In the data rows, 128 means zero.
Here is a table of points, one per row:
100 131 109 87 51 149 136 170 87 193 74 168 104 165 82 112 145 163 79 103 198 121 110 174 114 134 174 145 99 149 112 60
167 169 82 120 169 91 136 71 131 143 112 133 68 66 163 121 170 93 143 143 196 164 121 161 136 120 124 122 147 149 116 120
167 174 140 73 135 118 215 104 92 54 111 155 182 178 131 180 100 109 158 106 112 107 171 176 65 109 38 168 63 67 117 118
99 149 95 81 83 146 151 115 94 198 130 100 159 129 86 94 148 137 102 129 77 119 105 72 157 75 156 175 94 96 170 194
41 158 163 135 148 94 87 98 145 97 83 103 150 93 29 177 92 80 109 127 152 67 170 182 149 91 118 145 198 158 130 198
119 98 109 103 88 149 180 170 85 43 117 74 115 163 110 139 157 159 110 142 193 89 114 95 109 145 139 116 157 173 93 188
66 94 112 105 121 88 92 111 156 103 81 105 142 90 43 129 82 90 129 129 98 138 155 173 173 161 95 178 173 97 143 181
142 122 139 134 59 98 109 88 53 73 185 157 162 97 127 160 88 193 119 78 98 221 168 94 161 89 180 143 169 125 92 89
157 38 207 69 158 114 174 127 142 136 104 150 76 97 121 107 129 92 159 163 121 136 127 136 151 69 132 67 153 177 174 142
115 171 92 119 85 162 154 96 83 151 129 98 171 50 144 153 164 116 81 150 88 85 97 109 182 164 119 95 65 163 107 179
137 152 152 195 172 69 79 124 108 92 216 169 147 178 162 143 126 78 93 103 98 57 83 184 149 105 96 187 55 81 194 100
128 132 138 98 131 133 133 181 64 89 166 77 68 156 87 98 180 141 91 87 174 105 149 100 116 176 62 96 140 130 112 49
81 176 168 174 177 77 73 104 67 37 108 105 159 164 164 158 124 80 97 115 102 238 71 140 122 103 80 69 61 119 189 62
145 167 152 75 142 102 144 156 144 138 187 167 173 125 153 118 146 69 147 161 171 163 156 153 112 94 163 167 155 174 68 150
142 207 111 159 104 155 134 184 85 98 95 84 89 186 85 107 174 173 121 162 86 85 98 96 108 83 164 132 102 141 96 171
146 179 163 136 159 175 137 141 177 146 153 158 67 72 160 106 166 173 173 93 128 151 71 158 163 118 86 227 161 126 113 128
55 35 202 182 132 126 166 37 168 164 176 137 104 144 66 133 160 158 86 211 215 144 128 87 164 155 141 204 72 164 177 155
96 115 124 172 142 113 151 185 157 160 156 187 187 152 144 115 139 159 128 62 149 156 141 196 143 82 118 93 145 62 166 176
118 131 169 147 154 118 159 179 168 147 143 73 158 98 165 76 159 139 158 82 145 121 126 137 172 110 101 75 127 63 159 150
146 83 176 202 75 113 87 161 107 177 92 153 94 210 149 192 174 62 143 139 136 171 156 170 106 95 63 83 165 169 124 183
146 149 165 158 113 141 179 130 151 173 152 114 181 98 152 166 53 206 134 216 152 165 94 151 137 110 120 101 140 74 90 132
136 154 125 162 100 100 197 115 149 169 169 104 70 101 160 152 46 208 142 201 139 153 75 151 157 113 101 88 139 62 125 134
136 180 90 110 74 147 129 111 103 172 157 134 152 55 146 115 128 118 91 109 104 72 88 98 102 193 146 176 87 160 185 199
105 125 76 196 111 161 168 164 132 74 88 185 127 190 101 130 161 162 106 150 168 121 94 105 56 156 154 151 154 130 107 192
157 148 74 93 175 116 227 95 100 83 87 76 122 181 99 192 97 104 183 111 117 92 174 94 101 48 51 175 81 60 175 109
121 156 178 161 39 117 179 91 143 149 154 137 65 107 165 51 46 51 186 156 155 130 119 127 133 91 140 63 152 71 136 159
130 163 172 162 176 160 160 138 176 142 145 169 79 62 147 179 160 193 142 128 112 158 102 177 139 92 77 206 157 185 91 136
172 135 52 120 163 87 118 149 115 163 142 119 59 112 161 95 81 132 153 145 156 173 140 165 106 93 126 190 154 171 171 159
119 62 88 149 161 165 151 93 110 180 177 76 167 168 106 98 184 75 176 76 96 112 72 176 73 160 125 183 126 133 160 85
114 176 109 139 174 120 153 89 104 163 141 98 160 182 98 73 41 113 79 110 101 202 103 106 85 194 110 80 120 132 69 112
138 125 128 109 148 126 148 112 120 162 176 178 156 150 87 89 21 110 96 100 82 97 79 77 97 198 85 64 109 174 171 126
118 172 177 153 171 174 136 130 157 137 119 171 108 75 142 128 177 195 170 140 135 151 58 173 151 104 119 89 152 132 163 103
174 197 198 176 96 134 135 82 166 106 72 91 119 152 158 133 124 90 62 147 84 141 148 187 138 199 173 162 186 130 153 96
82 84 64 192 138 142 58 165 178 76 127 78 113 169 105 54 160 159 99 205 167 175 94 81 205 133 146 181 58 161 83 111
75 89 93 94 103 124 126 92 127 97 109 142 105 159 198 120 99 111 172 165 91 71 152 165 216 190 135 148 164 154 144 97
161 134 163 124 100 159 120 96 182 104 71 91 154 101 175 92 118 84 35 175 82 92 174 180 134 68 174 145 158 77 149 88
85 100 84 83 79 190 110 88 124 99 92 130 152 149 121 148 106 117 200 168 118 150 157 168 196 156 163 157 158 136 164 65
114 106 106 164 82 156 156 187 97 65 80 186 101 125 103 102 152 162 92 132 137 102 129 106 103 144 116 149 134 178 108 184
111 106 121 78 65 148 135 192 72 171 105 111 108 134 128 132 151 174 62 138 190 115 99 217 81 151 159 179 88 153 120 58
107 161 196 112 140 134 139 130 105 163 151 113 139 81 67 74 44 83 77 87 110 118 106 85 54 84 84 155 123 181 150 94
143 85 127 170 99 87 109 160 216 109 126 117 134 151 181 134 89 169 124 59 174 91 166 83 60 197 106 200 151 105 97 77
114 95 123 141 93 74 109 176 146 111 123 122 104 160 114 153 74 167 149 80 142 92 179 68 186 192 79 117 116 112 96 66
82 113 200 179 112 161 59 148 185 60 139 130 93 152 70 50 156 154 102 169 156 109 99 113 190 141 156 125 76 207 76 145
144 160 156 157 142 114 145 184 187 145 131 81 196 84 118 158 147 178 171 104 159 161 173 77 140 104 92 108 79 197 175 144
147 54 86 162 90 104 34 158 149 204 80 110 114 69 139 131 164 73 159 190 150 171 140 27 58 40 52 106 165 78 106 136
204 80 154 118 103 255 66 155 169 62 179 121 95 187 156 205 58 105 62 129 187 163 35 95 157 71 93 94 156 109 189 164
169 117 102 80 164 100 126 114 157 135 148 152 77 76 168 98 158 120 135 157 132 155 161 153 123 120 131 84 126 152 154 132
144 153 106 102 155 71 168 155 100 135 148 160 107 98 169 126 157 64 152 146 165 175 121 130 156 112 158 150 161 157 134 143
171 193 59 86 146 92 139 97 176 145 165 179 79 239 118 94 139 125 169 140 161 170 162 169 142 101 175 62 132 166 159 152
121 177 135 154 167 95 168 154 181 146 104 181 163 83 159 114 157 141 149 71 174 156 125 72 189 137 95 102 101 75 158 155
167 131 194 112 86 108 67 134 148 192 134 157 104 199 183 153 182 71 141 187 151 184 159 152 98 232 67 81 124 66 60 159
71 51 185 103 194 78 67 125 56 117 108 150 97 156 199 172 89 180 167 104 105 87 71 173 110 124 173 163 88 90 89 155
202 197 179 153 92 81 68 52 119 109 66 83 85 166 132 140 106 167 106 66 135 76 109 102 119 78 146 89 98 132 91 107
158 124 137 113 69 137 51 139 167 188 172 160 128 170 117 181 201 161 159 67 133 143 109 72 196 90 75 78 178 84 59 176
134 170 98 122 85 149 134 106 107 163 132 96 170 90 128 133 135 174 95 167 59 103 102 102 97 172 92 138 80 181 143 192
121 74 116 92 179 152 121 45 80 153 176 123 162 129 109 121 169 158 85 104 184 92 210 101 81 166 85 65 108 159 148 142
153 142 149 154 177 89 108 91 69 104 187 43 134 166 157 151 115 187 104 106 94 127 147 85 159 86 191 160 215 91 120 113
162 125 44 129 167 135 148 141 158 141 127 144 112 77 173 138 83 101 141 147 154 172 160 155 125 119 163 73 138 192 121 150
68 80 192 57 174 113 61 116 125 111 92 169 127 145 225 161 94 156 162 112 125 95 156 78 50 120 174 163 61 115 128 135
240 155 178 210 155 120 85 83 28 112 70 223 207 93 47 112 97 97 222 193 138 92 129 74 134 205 176 170 169 82 158 92
95 158 87 186 172 128 159 114 105 177 176 113 165 161 111 97 40 80 87 126 116 72 86 91 103 108 93 92 132 157 83 101
103 171 150 172 157 121 143 173 147 176 134 102 179 108 156 149 146 182 127 95 171 154 168 173 150 115 111 80 118 83 150 151
108 109 110 93 163 154 159 54 132 172 152 89 168 196 74 101 173 119 206 100 110 85 82 111 98 111 112 115 127 157 86 89
123 91 113 93 183 141 146 168 104 191 56 179 86 164 88 125 151 158 105 83 64 121 102 90 129 148 156 83 118 174 120 76
128 50 80 127 153 182 134 54 87 146 147 142 170 87 95 97 148 135 159 73 96 121 89 235 99 141 106 95 85 155 69 96
193 146 118 86 111 117 103 105 166 116 97 102 168 93 103 141 115 131 38 193 83 92 148 175 165 80 152 166 159 87 129 79
178 119 142 75 174 93 151 153 150 147 155 171 102 142 146 97 134 99 145 173 116 166 147 143 173 129 89 191 142 168 87 141
72 215 107 97 191 255 72 191 90 127 113 146 47 134 131 189 62 81 196 82 88 124 225 100 107 149 152 170 77 62 64 110
78 86 108 107 190 149 168 172 108 179 74 98 112 149 188 144 181 100 95 99 98 92 83 75 108 145 188 65 135 139 106 74
65 168 77 112 65 121 82 84 133 117 92 167 76 167 193 124 105 201 175 163 96 57 168 178 127 121 116 145 170 183 201 86
150 118 154 163 160 144 119 159 140 171 148 94 150 113 73 111 134 173 142 85 170 148 183 199 165 75 116 88 83 87 176 157
108 115 103 54 97 156 136 164 109 47 104 182 115 103 108 78 167 171 84 140 167 95 69 117 95 168 146 57 140 43 118 171
102 66 71 103 112 93 92 109 155 78 64 99 200 124 94 150 99 118 114 140 93 185 132 179 121 190 82 127 184 106 156 179
71 191 121 117 66 157 170 123 93 154 147 99 165 160 122 129 162 75 98 158 89 166 118 78 120 133 139 136 85 142 175 166
116 104 162 161 60 103 109 106 73 86 181 155 158 60 158 144 108 163 140 96 95 181 143 72 133 102 181 162 170 93 180 68
65 139 85 97 123 163 137 76 111 138 156 183 191 58 105 111 170 91 162 92 148 105 92 124 89 54 92 124 91 161 62 55
77 138 94 113 89 163 104 98 181 81 108 89 175 169 194 148 140 108 195 160 90 81 132 155 129 144 163 141 188 200 161 87
152 80 152 151 82 66 113 215 159 103 135 110 112 127 27 162 133 122 196 158 41 112 153 193 84 146 190 72 78 95 91 115
64 187 90 80 157 91 69 103 200 99 115 131 171 97 69 168 107 86 97 141 144 69 139 166 142 166 145 119 168 76 145 190
These points spread out most along one direction. How far along it is each point below, from 0 to 99? The average is 50, and the first point in the table lies past the average. One standard deviation of the points above along it is 16.
171 143 178 97 170 137 133 171 95 139 129 105 164 110 175 88 135 89 165 175 155 145 146 143 133 133 126 141 168 171 134 137 38
122 118 81 97 114 159 133 159 129 87 107 69 98 136 108 66 172 159 108 152 183 125 102 93 74 167 143 184 137 41 90 162 62
166 79 171 165 138 145 165 174 163 146 149 54 188 78 169 114 108 143 165 56 165 154 168 153 164 203 113 109 92 137 159 174 35
180 74 124 172 81 101 131 74 205 92 91 185 121 159 165 136 98 99 73 57 77 152 146 93 123 64 169 158 42 101 64 115 48
164 139 186 51 148 108 145 178 127 137 136 157 191 136 150 83 150 100 156 173 128 141 140 146 143 81 132 139 167 168 116 145 37
148 116 124 135 104 63 93 173 158 84 118 47 53 2 65 196 119 79 195 118 142 94 113 131 74 175 184 68 94 123 98 91 50
105 150 140 92 90 157 162 76 97 155 121 67 56 114 87 113 152 100 91 77 73 225 100 110 137 181 121 189 97 125 173 185 61
176 109 50 140 176 130 104 156 98 136 144 134 116 105 177 82 112 110 145 159 141 151 174 158 138 85 144 88 141 183 157 155 37
180 97 71 143 108 118 108 197 183 116 137 185 97 136 60 215 143 68 72 159 133 68 153 99 158 175 155 123 162 107 195 77 50
83 82 124 195 164 169 199 76 77 67 213 181 60 62 106 86 203 166 87 172 58 95 234 91 75 166 106 73 198 85 94 105 59
190 80 143 183 101 94 115 96 71 110 93 98 144 147 204 156 100 95 95 83 123 47 120 91 211 92 155 132 81 111 65 124 55
115 86 127 107 185 147 163 159 101 191 83 174 107 170 100 142 151 119 94 76 137 119 96 106 110 156 179 155 128 156 96 79 72
145 167 154 119 153 98 107 81 183 82 161 114 172 156 122 161 119 197 128 119 77 195 138 49 112 115 191 134 157 111 152 70 45
